In the data rows, the value 500 means zero.
Some points:
np.array([458, 776, 439, 557, 416, 375, 584, 591, 511, 537, 522, 509, 623, 486, 492, 418, 462, 501,
          476, 453, 547, 650, 379, 467, 432, 408, 383, 497, 513, 563, 370, 672])
np.array([528, 453, 495, 536, 615, 432, 526, 498, 526, 538, 524, 392, 630, 458, 535, 468, 562, 536,
          576, 456, 508, 204, 437, 427, 466, 476, 839, 405, 355, 566, 506, 766])
np.array([534, 606, 438, 515, 494, 522, 489, 414, 436, 486, 472, 597, 421, 616, 445, 620, 552, 574,
          515, 486, 490, 285, 335, 438, 535, 554, 530, 629, 435, 596, 447, 340])
np.array([432, 434, 571, 383, 481, 675, 442, 574, 513, 608, 577, 404, 484, 396, 460, 600, 472, 602,
          383, 302, 570, 548, 565, 594, 452, 351, 619, 571, 532, 548, 454, 436])
np.array([532, 565, 434, 588, 501, 502, 494, 507, 589, 579, 457, 564, 346, 505, 477, 464, 554, 594,
          637, 479, 542, 488, 463, 625, 229, 526, 540, 521, 535, 548, 867, 410])
np.array([417, 570, 531, 449, 578, 442, 578, 392, 473, 514, 275, 483, 476, 493, 479, 422, 559, 455,
          612, 543, 392, 490, 517, 702, 495, 531, 501, 468, 551, 487, 311, 518])
np.array([435, 472, 510, 534, 476, 637, 476, 553, 506, 568, 516, 586, 392, 503, 459, 350, 519, 484,
          595, 518, 510, 526, 424, 381, 908, 625, 607, 645, 529, 427, 520, 604])
np.array([545, 462, 359, 592, 340, 478, 568, 520, 478, 462, 588, 431, 415, 387, 436, 300, 439, 497,
          507, 506, 491, 540, 565, 650, 573, 396, 565, 577, 468, 407, 384, 512])
np.array([537, 438, 544, 398, 542, 662, 446, 574, 520, 377, 500, 500, 555, 546, 501, 435, 605, 475,
          547, 445, 469, 498, 494, 582, 390, 448, 439, 443, 617, 572, 465, 630])
np.array([636, 319, 451, 397, 433, 486, 545, 617, 630, 585, 449, 561, 536, 486, 453, 430, 412, 534,
          431, 551, 505, 445, 389, 578, 551, 543, 469, 270, 542, 485, 471, 434])
np.array([445, 555, 256, 470, 413, 579, 550, 704, 596, 541, 466, 359, 463, 443, 593, 601, 591, 352,
          497, 430, 565, 556, 291, 441, 441, 569, 561, 388, 510, 473, 449, 464])
np.array([269, 288, 451, 515, 503, 490, 667, 507, 624, 437, 561, 703, 378, 524, 493, 607, 496, 546,
          624, 455, 373, 561, 501, 592, 441, 450, 447, 485, 452, 442, 553, 665])
np.array([521, 466, 437, 295, 655, 390, 424, 699, 447, 561, 475, 487, 436, 540, 534, 480, 602, 499,
          590, 625, 266, 561, 500, 344, 487, 372, 460, 574, 534, 509, 438, 508])
np.array([588, 424, 522, 384, 542, 524, 636, 238, 567, 479, 448, 372, 554, 562, 622, 536, 566, 419,
          286, 520, 570, 574, 451, 666, 515, 460, 455, 587, 520, 437, 580, 644])
np.array([523, 489, 566, 440, 390, 536, 505, 554, 496, 577, 364, 541, 519, 531, 570, 417, 467, 790,
          423, 517, 510, 426, 678, 457, 380, 659, 516, 600, 491, 589, 358, 518])
np.array([570, 476, 518, 569, 439, 358, 474, 535, 465, 541, 598, 481, 759, 418, 574, 439, 443, 398,
          672, 319, 338, 528, 577, 499, 434, 577, 461, 537, 439, 485, 617, 454])
np.array([679, 391, 600, 588, 548, 332, 467, 429, 582, 491, 507, 361, 286, 384, 598, 389, 544, 444,
          406, 401, 460, 386, 418, 428, 510, 432, 438, 485, 469, 500, 492, 413])
np.array([581, 601, 470, 579, 350, 652, 367, 408, 535, 501, 483, 648, 495, 514, 537, 582, 487, 492,
          484, 343, 397, 495, 467, 537, 520, 496, 563, 479, 527, 332, 449, 466])
np.array([574, 440, 590, 464, 453, 476, 515, 551, 498, 353, 419, 508, 592, 431, 527, 478, 479, 376,
          479, 613, 516, 585, 457, 473, 491, 470, 620, 439, 408, 688, 511, 496])
np.array([497, 520, 574, 693, 523, 598, 530, 462, 453, 496, 527, 589, 538, 530, 405, 500, 544, 566,
          562, 583, 558, 586, 434, 319, 518, 407, 626, 560, 787, 558, 479, 502])
np.array([531, 626, 496, 429, 538, 512, 482, 530, 362, 480, 506, 408, 489, 502, 450, 702, 349, 467,
          675, 442, 451, 391, 378, 589, 567, 531, 497, 469, 635, 538, 453, 654])
np.array([653, 627, 531, 439, 480, 538, 542, 439, 424, 676, 584, 486, 497, 441, 399, 504, 570, 429,
          450, 616, 518, 484, 616, 407, 472, 536, 421, 458, 491, 432, 747, 732])
np.array([446, 456, 412, 484, 418, 538, 485, 468, 514, 404, 500, 481, 523, 463, 605, 581, 581, 731,
          467, 479, 450, 376, 514, 512, 595, 541, 393, 605, 574, 562, 452, 472])
np.array([519, 550, 513, 617, 613, 579, 525, 545, 598, 474, 510, 398, 482, 524, 637, 526, 260, 578,
          409, 403, 440, 440, 630, 379, 522, 539, 414, 615, 562, 455, 528, 470])
np.array([543, 459, 506, 519, 610, 559, 648, 485, 315, 626, 574, 541, 613, 465, 513, 549, 447, 619,
          364, 414, 425, 592, 376, 582, 535, 509, 497, 493, 358, 517, 525, 488])
np.array([576, 628, 382, 429, 466, 558, 425, 495, 567, 295, 512, 493, 438, 513, 435, 582, 471, 479,
          565, 426, 630, 657, 659, 597, 566, 495, 597, 609, 466, 604, 556, 485])
np.array([504, 618, 407, 455, 566, 473, 327, 443, 687, 629, 527, 706, 592, 387, 612, 511, 460, 501,
          467, 691, 495, 454, 515, 654, 608, 382, 576, 589, 476, 534, 503, 473])
np.array([406, 560, 600, 451, 518, 438, 258, 511, 576, 520, 439, 483, 514, 519, 447, 572, 516, 564,
          574, 477, 765, 523, 430, 482, 498, 470, 365, 393, 378, 300, 501, 586])
np.array([434, 643, 448, 518, 476, 613, 479, 662, 386, 473, 500, 494, 431, 719, 717, 529, 453, 524,
          507, 550, 499, 444, 655, 548, 642, 365, 552, 324, 435, 477, 614, 419])
np.array([606, 500, 570, 451, 504, 564, 535, 619, 427, 540, 405, 564, 366, 439, 393, 556, 461, 453,
          484, 579, 450, 600, 433, 537, 390, 671, 476, 619, 357, 532, 413, 527])
np.array([433, 433, 494, 409, 375, 361, 574, 456, 423, 387, 532, 463, 565, 466, 679, 555, 399, 524,
          546, 665, 609, 547, 321, 427, 422, 560, 543, 580, 518, 354, 505, 477])
np.array([521, 551, 748, 431, 434, 575, 500, 504, 523, 379, 502, 615, 465, 362, 487, 537, 481, 592,
          520, 535, 404, 560, 447, 508, 491, 388, 501, 376, 533, 489, 546, 474])
np.array([641, 619, 481, 299, 562, 539, 764, 345, 594, 452, 588, 471, 542, 475, 434, 501, 526, 464,
          550, 491, 461, 446, 592, 277, 517, 481, 430, 338, 480, 402, 432, 342])
np.array([424, 472, 456, 575, 539, 600, 386, 410, 508, 511, 508, 438, 477, 343, 532, 675, 373, 434,
          549, 583, 396, 557, 593, 513, 465, 684, 555, 498, 455, 478, 452, 429])
np.array([281, 497, 670, 411, 159, 448, 560, 449, 554, 534, 505, 460, 512, 588, 505, 514, 465, 264,
          416, 445, 370, 332, 510, 454, 459, 493, 513, 561, 534, 595, 579, 502])
np.array([471, 554, 531, 575, 714, 497, 588, 633, 442, 347, 569, 651, 526, 473, 503, 405, 496, 384,
          390, 515, 640, 340, 540, 641, 519, 568, 465, 510, 573, 463, 447, 411])
np.array([485, 508, 555, 488, 528, 571, 317, 553, 441, 471, 530, 514, 579, 523, 419, 461, 627, 372,
          417, 495, 496, 445, 540, 484, 308, 488, 581, 629, 508, 261, 477, 421])
np.array([448, 482, 489, 604, 391, 557, 536, 505, 384, 502, 514, 378, 455, 471, 400, 453, 542, 571,
          639, 701, 631, 353, 494, 590, 469, 369, 351, 471, 286, 544, 480, 437])
np.array([348, 565, 513, 529, 576, 465, 417, 405, 481, 601, 518, 393, 461, 545, 448, 422, 564, 653,
          428, 553, 365, 644, 480, 536, 554, 500, 670, 437, 597, 461, 572, 368])
np.array([446, 541, 536, 446, 571, 521, 462, 467, 455, 391, 352, 412, 594, 524, 506, 303, 584, 480,
          505, 344, 396, 538, 323, 500, 579, 602, 412, 499, 404, 504, 587, 535])
There is one direction along which these points spread out most. How many in every 100 of the points above lie lower along it than each point below? Round to a whole number. More than half of the points above lie lower than the first one.
np.array([508, 479, 476, 760, 526, 466, 484, 487, 532, 570, 531, 524, 430, 696, 410, 556, 428, 446,
          425, 554, 422, 516, 477, 565, 417, 454, 583, 457, 488, 516, 444, 479]) -> 35
np.array([517, 482, 621, 659, 475, 365, 513, 583, 609, 482, 500, 488, 574, 520, 460, 804, 858, 543,
          478, 510, 485, 578, 617, 589, 639, 591, 475, 463, 490, 508, 457, 512]) -> 43
np.array([545, 399, 487, 484, 562, 543, 415, 418, 534, 428, 834, 562, 478, 593, 435, 495, 452, 550,
          564, 485, 519, 455, 460, 440, 504, 527, 461, 545, 425, 567, 467, 386]) -> 35
np.array([502, 376, 491, 514, 543, 448, 506, 456, 459, 590, 148, 629, 527, 557, 464, 534, 407, 480,
          586, 277, 628, 542, 564, 411, 542, 311, 550, 535, 449, 426, 474, 488]) -> 43
np.array([587, 475, 566, 431, 532, 332, 489, 558, 532, 481, 483, 307, 494, 674, 354, 493, 373, 431,
          508, 540, 503, 552, 540, 541, 494, 590, 580, 466, 584, 507, 480, 576]) -> 73
np.array([441, 470, 288, 531, 551, 539, 499, 541, 569, 445, 368, 476, 601, 350, 200, 568, 422, 499,
          277, 514, 464, 404, 541, 413, 544, 552, 412, 564, 522, 556, 643, 457]) -> 43
np.array([406, 542, 468, 384, 522, 362, 531, 416, 413, 522, 579, 573, 326, 490, 607, 485, 557, 425,
          398, 362, 609, 566, 509, 432, 367, 637, 474, 372, 567, 650, 440, 584]) -> 73
np.array([616, 347, 461, 502, 368, 433, 449, 451, 214, 477, 437, 503, 495, 392, 484, 518, 511, 436,
          553, 529, 497, 512, 524, 466, 515, 412, 449, 404, 735, 533, 548, 457]) -> 63
np.array([401, 481, 536, 559, 562, 745, 560, 439, 568, 583, 391, 435, 541, 476, 625, 431, 531, 351,
          574, 589, 552, 546, 488, 444, 441, 568, 354, 367, 532, 630, 505, 495]) -> 68
np.array([392, 528, 420, 541, 516, 541, 435, 369, 438, 367, 510, 471, 446, 380, 455, 496, 486, 576,
          320, 510, 418, 434, 602, 397, 393, 481, 535, 446, 445, 485, 501, 631]) -> 45
